In the data rows, 128 means zero.
Every row has a hidden score from 0 to 20. What is each row's score? 10 is about the middle. The score is a weighted sum of the row's numbers plus the product of two more (or one squared), each taken from its middle value.
[117 125 136  97 124 124 154  90 132 126 134 128 133 137 107 145 147  99 102 123 132 141 158 109 140 130 153 140 141 131 152 133 148] -> 7
[110 130 196 188  50 130 118  88 122 175 134 153  46 175 157 212 112 112 159 148 145 172  89 117 129 147  67 187 224 132  50 238  33] -> 10
[131  96 138 135 117 160 141 127 127 113 113 115 122 159 141 108 129 119 136 137 120 151 116  97  98 155 154 146 118  95 115 136 131] -> 6
[137 150 137 103 151 116 151 116 160 109 184 139 136 105 144 129 110 125 150 140 114 115 126 152  99 141 153 136 110 116 164 111 137] -> 12
[100 126 160 182  79 145 144  75 119 117 122 141  92 130 133 182 124 138 164 180 127 166 125 126 130 146 100 172 178 154  82 140  89] -> 10
[127 125 102 160 155  98  99 160 160  87 142 109 142 116 132  64  83 140  93 158 112  58 153 149 128 138 167 135  95 132 160 127 151] -> 10
[102 108 145 149 101 125 135 104 136 124  95 134  92 141 129 168 145 143 132 168 111 159 111 140 133 154 117 159 170 159 100 173 101] -> 11
[134 152  80 117 137 135 103 153 100  90  87 125 159 116 124 119 191 120 129 101 116 138 144 152 145 106 115  92 123 184 140 128 136] -> 9
[123 144 137  62 120 107 175 121  71  94 151 105 160 144 115 136  87 119 103 140 144 104 162 126 148 152  81 116 112 132 123 133 154] -> 19
[160 101  92 152 171 104  94 122 187  94 112 128 130 127 143 133 122 138 115 135 113 157 144 119 124 128 150 136  94 149 146 143 120] -> 5
[124 132 127 142 118 159 109 128 111  99  85 121 129 102 153 123 144 129 145 106 117 114 134 131 136 124 115  99 113 162 148 147 160] -> 11
[ 95  87 162  78 116 138 161 130 125 191 131 150 136 123  88 164 112  62 108 156 126 148 138 155 148 146 117 111 129  74  92 107 147] -> 11
[121 108 165  42 121 139 205  95 124 189 171 145 119 124  91 173  85  90 133 146 138 149 118 125  74 155 119 114 187  77  80 126 114] -> 8
[ 97 104 135  82 117 116 165 138 138 159 172 120 131 146 132 134 112 104 117 142 100 128 107 145 134 143 142 101 111  74 146 128 149] -> 9
[111 118 126 113 126 139 108 127 136 130 157 122 139 134  89 115 156 127 110 136 114 115 119 126 140 146 146 125 121 131 144 126 138] -> 10
[106 120 137  53 131 139 175 149  82 157 141 113 131 125 125 126 140 100 121 132 102 133 139 141 162 129 101  77 101 100 137 125 139] -> 10
[ 46 118 177 107  81 145 168 107 145 255 186 107  58 180 171 125 123 138 197 151 149 161 110 213 132 157  77 141 215 130  26 208   0] -> 8
[144 197 105 132 203  98  66 189 109 118 133 108 171  55 159 135 137 137 130  51 104  72 101 137 141 108 125  71 112 142 158 146 137] -> 13
[114 122 123 136 129 129  92 147 175 100 123 123 138 131 143  58 104 158 137 136 112  73 141 112 103 141 155 131  98 137 153 124 139] -> 11
[ 55 104 174 122 102 133 171 104 132 150 105 139  92 162  54 184 111 111 165 134 140 161 116 114 140 144  67 158 163 128  75 189 103] -> 12
[104  80 156 176  54 155 161 112 121 157 130 146  90 181 154 161 109 137 167 193 142 158 117 120 102 143 150 165 188 154  46 145  55] -> 8
[157 101  94 120 132 116 150 127 122 100  92 118 134 149 130 114 158 140 101 134 142 138 124 149 148 121 103 129 102 156 141 130 124] -> 8
[ 99  94 134  85 118 171 133 127 133 135 146 126 136 133 117 108  81 121 108 132 100 124  90 140  74 125 167 131 123  73 162 139 144] -> 13
[152 150 125 161 155  83 102 213 149 119 152 101 140 115 130  51  54 155  85 148 111  12 141 136 105 117 242 120 109  62 210 110 145] -> 14
[112 117 123  99 127  97 157 118 118 108  88 125 147 130 102 125 174 153 113  92 128 146 144 165 146 155 110 128 110 156 140 103 132] -> 12
[114  91 156 114 125 117 159 112 153 143 151 134 113 119 109 164 128  79 122 129 121 140  81  85 116 140 122 114 136  85  99 136 140] -> 7
[145 123 132 141 132 143 116 146 116  87 159 112 132 149 111  87 101 136 121 128 128  92 131 134 110 135 165  86 109 134 170 122 132] -> 8
[120 109 112 147 131 170  94 138 170  94 101 129 132 108 131 111 141 125 124 131 121 136 138 132 142 130 157 114  90 123 143 150 134] -> 11
[ 87 108 177 160  79 142 158 108 140 162 150 111  69 159 129 199 141 151 134 157 158 159 119 115 131 151 122 188 197 156  80 187  88] -> 19
[159 163  93 142 136 140  92 140 135  95  58 100 160 122 177 122 142 154 107  73 113 109 184 118 139  97  94 126 115 134 159  47 155] -> 13
[160 104 119 145 117 121 142 108 119 120 108  97 116 171 130 122 148 140 124 148 150 140 122 102 102 147 140 154 123 159 128 121 112] -> 6
[123 108 140  94 113 117 168 133 101 128 126 136 134 155 107 127 118  88 130 120 136 135 133 137 145 126 124 125 129  99 147 134 153] -> 9
[149 125  79 150 165  85  77 195 152 116 155 113 135 116 140  98 127 155 110 108 127  64 159 122 133  98 176 100 100 123 145 102 137] -> 6
[116 121 138  99 116 126 169 109 136 145 130 120  91 153 125 122 125 123 161 128 114 132 112 100 126 137 140 113 115 117 142 154 120] -> 11
[110 122 157 141  99 139 125  98 136 173  86 128  79 150 146 149 152 170 180 146 140 153 109 132 130 172  74 137 178 129  84 138  93] -> 6
[141 113 137 155 137 125 144 131 137 154 152 162 108 124 147 148 155 130 137 160 129 162 104  91 117 130 171 144 142 142 131 154 115] -> 8
[140 185  55 109 201  85  68 166 156 126 115 100 175  97 147 107 139 151 127  72 158  99 123 153 143  57 103  72 107 163 168 127 138] -> 8
[110 108 163 143  99 144 107  85 108 159 123 134 103 146 126 191 153 131 160 143 128 165 142 145 129 120  92 144 170 134 105 163 110] -> 10
[151 154  77 140 211 145  81 157 178 112 121 124 187  70 119 108 150 153 130  90 136  93 152 148 129  70 133  94  89 131 144  49 138] -> 13
[143 122 131 109 113 120 131 127 110 139 121 141 139 141  97 147 128 122 115 144 134 152 125 146 154 152 132 130 125 146 128 129 117] -> 9
[141 154  73 152 177 126  42 166 145 100  84 134 162  74 155 115 192 147  97  79 127  98 131 134 141 104 118  84 115 130 177 106 147] -> 7
[ 46  96 178  87  50 127 216  75 142 255 212 136  43 223 124 109 154 146 222 174 190 167 139 191 147 165  43 141 223 119   0 224   0] -> 5
[130 110 163 143  86 126 145  96 136 124 127 151  80 144 130 185 122 134 140 138 108 159 136 117 140 134 136 151 173 123  88 140  89] -> 13
[153 131 149 105 115 140 155 116 141 122 142 139 131 145 105 145  99 151  87 135 108 171 130 129 104 122 144 116 133  90 141 111 140] -> 18
[150 168  86 154 171 137  85 118 135 121   9 122 186  31 165 110 182 143 123  61 122 115 138 119 119  75 119 125 114 146 125  14 148] -> 19
[101 110 179  90  96  89 167  87 150 210 119 145  95 136 130 185 119 146 135 139 119 154 126 124 102 138 113 154 195 103  91 139  89] -> 14
[137 109 148 172  78 127 132  98 132 105  44 154  90 133 119 197 167 107 144 161 134 155 125 117 139 157 132 174 161 163  97 161  77] -> 8
[131 142 139 102 119 162 139 109 107  88 139 117 124 128 114 133 104 108 111 143 112 154 153 126  98 134 113 136 117 124 127 145 139] -> 12
[118 102 158 119 110 140 128  86 140 120 108 130 107 152 109 181 138 135 179 149 123 163 114 108 144 161 118 127 140 148  96 116 111] -> 8
[126 123 154 110 117 160 134 139 102 160 126 140 137 112 106 135  67  92 113 136 164 131 173 120 128 145 168 135 107 102 133 133 149] -> 14
[141 111 123 106 116 148 139 138 124 108 171 131 136 119 130  89 107 101 122 135 130 112 154 122 104 132 138 109 137  80 146 109 147] -> 7
[158 127 132 139 128  81 121 141 134 119 142 127 130 121 159  46  72 140  92 137 110  77 125 113 135 113 114 144  98 111 149 132 160] -> 10
[115 109 145 128 107 109 153 116 110 160 140 147 142 148 121 163 144 134 156 154 107 157 178 112 147 160 147 144 131 145 112 134 115] -> 9
[122 145 119  79 115 127 131  87  92  99 111 121 135 130 100 121 141 114  87 135 135 147 120 171 164 123  89 131  92 160 102 113 120] -> 13
[144 111 129 174 127 156 130 129 151 119 157 136 116 134 111 116 106 149 114 156 119 150 140 102 139 154 137 119 141  96 146 123 147] -> 4
[ 83 102 141  49 109 147 130 112 118 159 146 113 139 154 125 139  68  59 124 160 126 150  92 102 131 139 127 151 101  90 117 125 148] -> 12
[138  82 129 146 126 122 150 138 133 135 103 159 119 157 109 109 161 123 129 141 113 143 139 127 140 128 133 125  93 140 108 151 137] -> 6
[135 114 128 117 117 158 140 117 122 135 171 101 117 173  88 114 138 137  97 148 127 162 124 105 102 123 130 150 145 133 103 150 139] -> 6
[169 114  90 156 120 115  93 142 123 107 105 111 137 123 120 109 150 166 106 123 174 120 128 128 142 103 105 125 100 137 142 167 146] -> 7
[157 111  76 140 145 120  94 144 135 117  34 156 140 115 119 121 186 149 126 106 130 147 149 129 134 126 111  90  96 174 157  80 130] -> 4
[159 134 107 149 122 130 150 113 120 100  61 140 140 105 122 110 180 144 103  94 125 140 132 122 132 111  93  93  98 156 144 101 119] -> 6
[ 83 128 152 110 113 114 143  91 139 138 136 162 132 168 103 131 139 131 148 146 135 155 136 143 108 147 114 107 128 111 106 142 119] -> 8
[140 115 132  95 125 125 119 160 148 108 142 112 115 142 107  98 118 155 127 153  91 100 119 130  83 148 173 137 101 112 166 117 134] -> 13
[121  86 159 111 111 120 159  88 112 136 163 143 122 163  94 168 153 121 161 162 160 153 141  98 127 166 147 135 143 121 113 144 126] -> 12
[ 88  87 187 159  40 108 159 113 144 195 133 140  61 172 148 179 127 149 182 175 136 151  84 142 117 131  93 202 219 150  57 193  27] -> 12
[ 90  98 150 108  86 136 160  94 157 135 129 117  98 177 152 133 139 131 145 143 135 139 143 146 122 118 119 148 184 161  70 130  79] -> 8
[135 173  52 143 155 115  71 144 139 104 107 162 177  92 144 128 164 155  99  99 126 121 142 142 138  82  74 122 105 217 171  92 136] -> 13
[161 143 122 128 178 133  87 185 135 123 111 131 153 120 137 119 148 131 111 113 127 105 167 126 135 102 118 114 103 157 149 115 144] -> 10
[154 177 137 108 132 107 136 139 104 108 145 116 132 144 159 107 102 130 134 108 128 117 159 146 125 147  93 133 113 125 145 157 155] -> 12
[136 165  75 131 130 129 104 142 106 108 142 128 170 121 128 129 151 117 138  99 144 130 121 126 145 102  97 109 118 165 151  99 112] -> 10
[170 127 127 134 207 126  85 171 185 108 185 130 136  59 148 101 108 156 105 141 121  52 129 148 128 133 178 100 101 130 170 113 147] -> 10
[142 160  41 136 173  87  72 180 161 102  95 138 176  88 124 109 142 139 100  86 123  94 106 176 111  81 113 119  98 145 145  80 130] -> 9
[140 169 132 110 124  98 141 128  99  90 171 118 148 126 166  92 122 138 104  89 131  98 135 107 117 120 138 122 108 123 142 112 144] -> 10
[116 108 165 167 119 139 131  93 100 138  97 162  72 149 156 168 156 100 180 136 121 147  70 121 106 127 112 157 170  83 102 126 119] -> 5
[144 156 121  75 117 116 149 136  92 154 129 117 145 159 142 110 120 131 115 149  98 126 133 154 151 142 132 131 124 119 136 139 157] -> 12
[113 110 162 150 107 105 156 105 145 146 114 147  78 139 161 205 151 145 181 157 120 129  98 112 152 134 125 159 163 118  91 169  94] -> 9
[149 109 155 121 131 112 156 170  71 147 142 152 140 125  88 108  47  68  96 152 141  90 109  81  94 122 130 131 118  57 162 158 176] -> 12
[124 103 137 146 114 130 134  97 115 120 142 124 130 151 114 128 131 123 124 142 115 155 126 138  99 141 127 142 117 137 114 109 128] -> 8
[155 101 132 129 143 135 143 121 128  76 145 139 123 129 157  97 117 133 128 129 117 128 145 120 134 151 187 128 102 106 143 144 134] -> 7
[130 113 124 169 115 132 139  90 142 122  85 115  95 135 103  97 137 132 106 143  82 148 128 114 136 125 130 159 104 168 121 114 151] -> 12
[118 118 155 171 115 134 118  86 126 111 104 149  83 114 108 169 137 166 158 171 138 172 134 121 128 148 121 194 187 162 101 179  85] -> 9
[163 183 132 163 132  72 117 195  68 131 136 123 138 100 174 114 112 137 114  77 102  87 146  98 171 123 100  92 113 104 149 123 170] -> 10
[152 112 102 148 141 119 123 108 173 101  84 124 139 121 139 123 144 126  96 135 124 175 178 115 136 122 151 178 109 172 133 107 147] -> 7
[152 191  58 146 201 111  46 191 166  67 117 106 184  41 165 110 155 148 105  40 147  80 117 128 113 113 107  94 107 166 142  62 148] -> 17
[172 182 122 145 160 117 142 153 121 118 148 108 138 136  92  91 138 164 109 116 112 102 147 131 111 131 156 102 107 128 170 132 152] -> 8
[124 133 128 112 122 116 141 128 124 111 141 123 138 142 106  92 130 148 115 170 111 139 143 143 118 130 186 112 128 100 144 141 127] -> 12
[104 121 137  60 127 128 160 103 138 161 158 149 132 168  78 134 134 112 143 135 114 135 118 106 125 122 144 121 119  86  97 135 139] -> 16
[126 150  87 122 166 148 103 151 136 105 102 143 149 112 117 140 123 160 120 115 110 103 162 137  92  84 121 137  92 134 148 124 131] -> 17
[144  87 136 128 117 139 134 160 128 128 130 132 122 107 112 101 107 124 156 139  86 102  97  89 141 121 153 160 124 121 150 160 161] -> 11
[143 107 178 113  96 142 145  99 104 133 153 137  94 119  52 148 123  91 134 150 112 174  67 109 112 133 146 136 169  95 106 143 132] -> 11
[ 88 114 138  89 120 140 130  77 133 179 161 124 134 137 105 142 119 110 122 127 114 135 128 133  81 143 132 125 123  91 114 158 125] -> 12
[148 125 103 109 135 121 124 143 146 106  95 111 155  95 147 129 189 165 121 106 120 150 111 118 138 115 116 122 123 176 144 100 148] -> 11
[127 132 127 114 132 145 136 102 119 130 151 110 132 127 135 130 119 133 129 132 131 149 131 111 102 143 128 138 118 100 135 146 147] -> 8
[125 112 126 116 107 123 148 113 120 107 110 101 154 145 150 115 131 150 108 134 104 146 110 157 133 154 112 152 119 143 120 134 137] -> 15
[129 105 149 181  68 143 123  93 142 179 158 117  68 187 163 130 128 133 172 168 143 145 140 173 132 152 101 191 181 191  74 174  36] -> 8
[170 192 114 150 158 125  90 144 123 133 169 119 141 146 145 103 126 133 113 146 144  88 153 128 134 131 171 140  90 102 179 151 142] -> 10
[135 106 141 168 113 129 146 113 142 110 127 134  87 141 175 157 131 170 124 177 123 149 121  88 135 147 147 175 146 152 109 130 133] -> 10
[133 120 135 171 116 127 119 130 127 111 129 150  96 123 121 148 143 157  94 148 120 154 100 110 124 184 170 123 130 139 134 133 125] -> 10
[144 109 126 122 148 142 110 105 161 103 178 104 140 134 130 104  64 141 102 143 113  89 114 151  59 159 150 137  83 136 146  96 135] -> 10
[114 103 160 125  99 125 155 114 116 174 130 139  66 115 130 189 153 146 143 137 134 169 111  98 147 158  93 160 184 156  88 161  91] -> 11
[136 186 130  96 120 143 146  85 127  98 118 124 159 164 126 107 117 137 111 105 125 152 136 148  97 138 115 165 111 159 115  96 141] -> 13
[139 128 126 159 126  72 125 165  63 145 162 115 128 152 171  58  74 137 109 150 130  69 169 119 131 153 106 136 105  67 158 123 174] -> 11
[150 146 119 135 119 124 121 108 108 117  67 127 152 128 145 122 163 165 108  89 139 135 137 128 149 105 117 106  99 158 118 121 148] -> 10
[155 101 123 165 123 153  96 122 140 130 124 160 101 138 140 127 137 142 124 164 121 154 151 128 146 152 137 130 138 148 119 141 130] -> 5
[126 112 107 151 124 134 161 123 107 116  60 111 142 118 124 129 189 119 165 161 129 156 149 130 130  96 109 132 113 160 136 139 133] -> 8
[124 122 124 126 135 118 125 153 142  93 154 139 121 130  98 119  98 138  97 148 136 133 168 118 125 159 142 150 118 129 159 128 134] -> 12
[143 162 118 149 179 136 120 169 127 144 103 111 159  96 165 124 157 148 110  70 107  93 107 146 150  70 141  68 117 163 158  70 137] -> 7
[127 143 108 151 124 157 110 142 146 120 101 120 157 122 120 120 122 141 105 130 129 129 160 124 132 117 127 133 112 140 131 147 138] -> 10
[140 138 133 139 127 128 136 118 167 115 162 128 121 141 107 104 135 128 132 143 145 130 154 120 126 131 124 150 105 141 147 132 149] -> 9
[120 132 185 138 115 160 166  88 132 164 156 130  84 134 114 182 143 140 118 134 132 153  45  98 111 152 132 127 168  86 124 126 116] -> 6
[126 123 143 181  98 139 141  93 152  96 103 135  83 129 126 195 137 144 160 148 140 152 104  96 112 129 141 149 157 132 126 156 112] -> 8
[124  94 139 124 137 130 177 118 126 119 105 125 113 135 164 139 168 118 141 142 131 167 146 113 136 152 114 115 128 164 123 143 121] -> 16
[ 92  98 182 116 101 142 141  74 129 182 148 164  88 138 109 194 119 113 115 155 156 167  64 111 104 132  98 122 183 131  61 155  71] -> 7
[122  99 143 111 105 128 140  93 139 113 112 108 116 127 122 135 162 105 135 152 134 162 118  90 120 157 112 138 133 110 120 137 134] -> 7
[138  90 163 135 103 143 138  97 144 144 141 152  73 156 156 214 137 128 134 160 142 152 104 125 100 127 112 188 172 141  85 200  76] -> 11
[142 136 123 129 124 138 110 150  98 128 114 116 139 162 108 116  97  83 107 124 135 119 107 170 129 125 115 127 119 119 142 100 164] -> 9
[111 106 181 165  65 159 151  80 148 186 141 168  53 186 150 199 135 104 164 190 131 137 117 138 139 141  74 190 205 137  56 211  33] -> 9
[ 91 113 155 127 116 133 124  99 173 129 130 140  96 148 119 161 149 113 109 136 119 156  98 129 138 146 164 130 121 128 118 140 125] -> 8
[117  89 154 136 111 149 139 101 100 139 127 111 100 150 130 162 128 138 143 145 121 159 127 123 121 145  72 119 165 107 105 150 112] -> 8
[126 111 124 126 164 128 114 152 148 123 135 121 148 126 155  93 101 121 114 141 105 100 138 165 135 133 109 136 109 127 146  90 156] -> 13
[119 106 155  82 117 155 157  98 144 171 162 112 125 141  76 134  86 111 104 135 110 152  96 112 122 118 163 145 142  82 131 121 137] -> 19
[ 86 105 144 126 120 155 154 106 135 144 107 130 116 137 113 146 115  89 172 138 139 159 132 108 146 155 151 124 142 143 111 134 122] -> 7
[151 174  83 149 184 111  76 170 135  97 132 131 165  76 175 111 133 162 137  85 128  63 168 118 139  75 145 125  94 156 152 104 150] -> 11
[127 101 137 184 128 155 104 145 114 121 128 145 108 146 139 129 104 140 122 127 119 153 138  72 129 147 159 152 130 135 134 147 150] -> 12
[ 90 129 185 147  41 120 159  96 129 202 148 146  51 175 160 185 139 125 227 181 125 163 126 135 127 153  69 164 200 130  34 203   6] -> 13
[115  94 149 138 101 144 147 107 125  92 105 126 122 143  84 147 126 113 104 127 110 162  94 111 108 133 114 138 145 121  94 119 136] -> 9
[ 85 114 147  66 129 112 151 142 123 171 151 121 142 144 121 125 102  84 117 138 136 131  93 117 124 135 182 120 127  73 136 148 140] -> 9
[155 180  85 153 147 141 130 110 150 119  87 121 156  99 140 121 205 136 132 101 140 119 137 139 124  58 140 117  96 189 165  83 139] -> 16
[128 118 124 137 140 125 115 156 113 128 134 153 136 118 111 110 107 118 135 158 146 118 136 117 125 146 127 141 113 108 151 123 158] -> 12
[152 157 108 146 132 103 112 149  70 116 149 138 140 135 146 102  81 128 133 134 111  91 148 145 144 145 116 122 113 146 135 134 155] -> 11
[161  99 102 151 140 115  88 173 160 117 138 123 144  99 125 122 164 145 115  88 119  96 166 135 145 101 164 114  97 125 156 108 142] -> 9
[135 109 128 103 135 127 131 132 112  86 154 149 132 125 156  50 103 104 126 132 135  81 146 144 103 145 108 117  99  98 168 141 147] -> 13
[131 148  93 166 181 107 108 127 193 116  97 129 156 116 118 104 128 124 137 118 131 112 133 133 102 123 164 116  93 141 146  59 145] -> 7
[120  97 150  92 123 187 151 124  91 147 133 139 135 118  83 162 136  61 149 132 126 139 139 123 142 111  74 119 127 127 131 140 138] -> 12
[133 165 106 119 138 142 154  99 134 107 137 127 145 127 143 108 161 153 122 101 115 145 128 142 158 126  80 118  82 164 126  93 132] -> 9
[139 127 142  40 143 120 154  99  72 152 158 133 145 158 141 127  73  80  82 163 132 131 105 139 111 151 115 127 125  78 136 118 143] -> 8
[159 149  73 157 151 132  77 171 122 121  99 130 176 122 146 118 154 133 132 112 155 111 155 152 150  75 119 140 101 176 152 116 141] -> 10
[ 70 123 152 103 120 123 140 104 130 145 142 109 124 131 113 133 161 130 157 119 135 167 166 143 132 133 135 134 133 135 126 135 127] -> 10
[105  98 174 106 110 151 157 142 108 169 133 123 143 125  99 142  94  43 129 129 111 140 104  78 125 146 101 131 139  72 140 128 151] -> 14
[151 197 130 164 151 128 137 146 106  80 150 111 160 131 110  79  73 154 101 139 106 108 174 115  96 118 147 137 135 140 164 115 150] -> 9
[132 121 144 140 134 133 119 123 139 125 183 119 120 131 103 137 112 152 118 158 123 139 128 104 111 134 156 139 126 107 134 133 140] -> 8
[120 140 137 111 117 143 153 129 102 121 122 116 139 138 120 108 116 126 128 124 154 101 152 142 135 152  83 151 101 133 120 134 152] -> 15
[117 100 168 160 118 144 108 112  96 129 162 124  89 142 125 154 147 108 147 143  91 157 108 118 169 139 141 110 165 103 108 141 134] -> 6
[124 129 123 147 151 113 122 164 165  86 144  96 150  83 154 109 132 134 110 122  96  61 133 120 103 126 189 104  95 138 145 147 155] -> 13
[ 74 117 154  86  82 126 163 122 131 188 149 127  86 142 123 145 111 139 180 130 119 157 110 119 116 157  99 175 210 128  59 133  71] -> 9
[ 99 121 144 147  89 122 158  98 142 154 146 172  73 135 125 140 127 149 157 145 107 150 110 132 142 133 110 154 184 132 128 139  96] -> 8
[ 94 101 153 104 103 143 160  97 126 144 138 150 132 139  77 153 125 108 106 153 148 171 129 130 141 124 133 143 160 114  72 144 142] -> 8
[117 174  69 133 166 131 103 122 152  74  65 112 183  89 154 124 144 118 161  86 142 111 127 143 166  59  95 122 127 140 129  64 151] -> 13
[106 115 168 137 116 160 145  87 100 186 146 134  89 123 128 189 140  79 144 134 123 161 118 103 118 130 141 127 155 147 111 121 111] -> 6
[149 106 136 118 102 153 142 143 130  93 139 127 108 123 116 131 145 154 146 128 175 141 143  86 146 125 181 102 130 109 135 142 142] -> 7
[147 198 105 131 151 114  89 131  99 144  91 133 147 102 162 124 161 150 105  59 136 123 120 170 144  87 102 127  95 162 118 104 137] -> 16
[144 203  97 135 150 117  88 121 126 102 147 144 155 139 145 121 168 128 126 106 167 104 102 117 135 111 120 109 116 177 153 110 139] -> 11
[162 141  79 160 230  82  65 199 158 110  97 139 168  55 144 125 101 132 135  85 154  55 152 138 124  89 154  80  95 179 135 102 145] -> 9
[158 143  62 153 176 120  94 174 126 114  81 128 163  89 119 122 143 130 134  69 123  72 135 136 110  85 114  65 105 144 166  95 145] -> 6
[133 166 107 148 131 142 100 132 105  94  82  96 163 151 118 116 144 134  77 117 132 120 160 127 158 105  83 150 108 162 144 131 128] -> 10
[140 249  39 112 196  72  44 185 105 134 133 135 193   8 171 102 197 146 122  29 122  87 115 146 137  81  87 118 122 195 153 113 150] -> 14
[ 79 120 168  75 117 152 176  93 115 207 169 142 135 149  54 179 120 106 151 140 173 136 140 152 112 124 140 126 127  71 122 159 109] -> 16
[119 167  99 164 107 110 125 112 166 101 105 143 148 130 129 129 166 150 113 139 130 152 173 168 166 127  96 159 119 153 131 131 121] -> 11
[119 106 138 112 130 146 125 153 116 170 171 155 132 145  93  97  66  99 113 147 111 119 120  97 103 134 176 122 121  64 159 124 156] -> 8
[108 102 162 132 103 139 122 122 123 112 148 149  91 153 119 131 108 139 133 155 153 147 122 106 109 140 113 116 153 164  91 130 122] -> 13
[ 65  99 169 166  81 142 157 105 130 112 115 151  76 157 146 200 115 126 173 126 111 143  95  92 120 139  70 138 179 112  53 179 100] -> 14
[125 116 108 172 128 137 102 137 135  95 103 164 139 155 129 123 157 124 133 151 123 143 109 125 163 110 105 124 148 165  87 125 109] -> 11
[122 117 154 180 132 144 154 107 157 117 124 144 105 142 129 155 122 108 172 131 126 142  91  96 135 130 134 142 139 111 113 154 132] -> 7
[182 122 120 118 132 136  70 164 162  97 133 109 136 131 109  55  87 139 101 128 110  50 123 117 134 117 179 137  99  99 171 130 150] -> 19
[161 187 106 162 182  90  91 172 152 132  97 108 179  58 182 116 164 132 131  61 128  89 157 118 117  95 125  85  99 132 146 124 147] -> 9
[130 200  44 163 177 105  77 182 112 131  79 122 188  41 165 113 193 155 119  61 136  79 134 155 166  83 124 112  95 159 138  88 144] -> 9
[135 119 124 105 123 112 139 124 120  94 160 132 142 140 152 134 128 121  92 117 113 136 148 163 140 168 127 125 124 133 133 142 128] -> 17
[111  89 140 105 115 147 154 150 148 134  89 117 112 138 114 122 160  96 136 153 149 155 133 116 134 139 105  97 104 110 140 110 157] -> 7
[140 168 116 122 137 106 142 128 115 115 124 153 121 126 156 116 137 145 151 111 135 118 159 116 121 115 100 160  96 128 135 147 147] -> 12
[134 152 118 107 128 128 150 112  90  93 129 143 148 143 144 110  96 165 130 104 136 120 120 108 109 143 123 145 106 118 127 106 146] -> 9
[152 104 111 116 136 114 120 139 135 112  98 137 154 130 143 128 144 107 117 125  91 151 127 151 152 135 112 126 114 139 110 124 140] -> 8
[ 70 121 170 133  72 108 156  92 100 194 105 141  60 168 125 175 122 131 169 186 125 162 136 156 127 135  89 145 198 141  36 165  48] -> 14
[114 136 132   0 127 157 211 114  80 184 141 127 148 130 137 106  27  26 104 147 151 115 125 133  95 142  94 139 121  68 127 139 166] -> 12
[142 116 139 100 115 136 151 101 116 140 156 128 122 148 107 162 124 127 125 147 126 146 147 125 136 157 127 117 132 108 108 123 121] -> 8
[130 109 117 154  89 144 137 112 129 106  93 121 119 161 138 111 132 159 169 158 134 156 123 138 132 138 106 153 143 134  74 152 110] -> 8
